A = 127,64,104,81,100,140,116,155,44,120,146,59,56,106,99
A[0]: 127
A[-9]: 116
A[-8]: 155
A[-6]: 120
A[14]: 99

B =
[[113  52 133 110 111 141 100 130  53 109  71  86  67  99  70 131]
 [ 98 105  91  99  70 129 110  94 108 127 140 133 140 146  71 115]
 [ 52  54  94 107 135 129  91 134 103 132 118 100 128  69  98 110]
 [114  70 100 102 105  69  85 109  66  63  76 142  76  58 145  63]
 [ 87  79 142 145  85 147  75  81  67 127  79  72  65 126 125  70]
 [106 116 127  65 105  74 150  83  98  79  77  97  98  73 115 142]
 [ 87  52 148  66 104 101  59 138  64  75 120  98 141  79 110 116]
 [125  68 134  92  99  68  80 133 132  82  53  76  58 104  84 125]
 [107 106  79  96  91  86  52  51 102 118 110 142 112 110  93 106]
 [103 146  60  85 114  67  65  92 123 106  96  90 149  84 145 116]
 [ 64 100 128 140 113 145  63  65  53  55 111  50 112  75  60  60]
 [ 98 148 113 126  92  77  86  51 148  66 117  96  93  68  65 107]]
B[-12, 0]	113
B[-5, -9]	133
B[5]	[106, 116, 127, 65, 105, 74, 150, 83, 98, 79, 77, 97, 98, 73, 115, 142]
B[:, 15]	[131, 115, 110, 63, 70, 142, 116, 125, 106, 116, 60, 107]
B[-8, 14]	125
B[-6, -1]	116
B[-12, -2]	70
B[-12, -11]	141
B[-8, -6]	79
B[10]	[64, 100, 128, 140, 113, 145, 63, 65, 53, 55, 111, 50, 112, 75, 60, 60]
B[:, 8]	[53, 108, 103, 66, 67, 98, 64, 132, 102, 123, 53, 148]
B[1, -8]	108
B[1, 9]	127
B[-3]	[103, 146, 60, 85, 114, 67, 65, 92, 123, 106, 96, 90, 149, 84, 145, 116]
B[-4]	[107, 106, 79, 96, 91, 86, 52, 51, 102, 118, 110, 142, 112, 110, 93, 106]
B[3, -3]	58
B[-10, 8]	103
B[-3, -4]	149
B[-6, -2]	110
B[1, -9]	94
B[-8, 11]	72
B[6, -12]	104
B[8, -4]	112
B[-6, 7]	138
B[:, 12]	[67, 140, 128, 76, 65, 98, 141, 58, 112, 149, 112, 93]
B[-10, -16]	52
B[11, 3]	126
B[7, -12]	99
B[2, -2]	98
B[-5, -5]	76
B[-1]	[98, 148, 113, 126, 92, 77, 86, 51, 148, 66, 117, 96, 93, 68, 65, 107]
B[-6, -5]	98
B[2]	[52, 54, 94, 107, 135, 129, 91, 134, 103, 132, 118, 100, 128, 69, 98, 110]
B[1]	[98, 105, 91, 99, 70, 129, 110, 94, 108, 127, 140, 133, 140, 146, 71, 115]
B[-1, 7]	51
B[11, -12]	92
B[8, -3]	110
B[-2, -13]	140

data =
98,99,101,100,101
95,100,136,100,103
94,112,48,100,97
92,108,76,100,96
98,94,149,99,106
97,100,137,99,106
99,96,145,99,107
99,92,126,100,101
93,109,103,100,101
92,113,82,100,100
99,91,120,100,100
95,109,51,100,96
91,111,66,100,95
100,93,113,100,101
97,102,89,100,99
data[-15][0] = 98
data[1][2] = 136
data[5][4] = 106
data[-9][-2] = 99
data[11][4] = 96
data[1][0] = 95
data[:, -2] = [100, 100, 100, 100, 99, 99, 99, 100, 100, 100, 100, 100, 100, 100, 100]
data[1][3] = 100
data[:, 0] = [98, 95, 94, 92, 98, 97, 99, 99, 93, 92, 99, 95, 91, 100, 97]
data[0] = [98, 99, 101, 100, 101]
data[-2] = [100, 93, 113, 100, 101]
data[:, 1] = [99, 100, 112, 108, 94, 100, 96, 92, 109, 113, 91, 109, 111, 93, 102]
data[-8][-2] = 100
data[13][3] = 100
data[-8][-4] = 92
data[-12] = [92, 108, 76, 100, 96]
data[-3][1] = 111
data[14][0] = 97
data[-8][0] = 99
data[-6][4] = 100
data[-9][-1] = 107
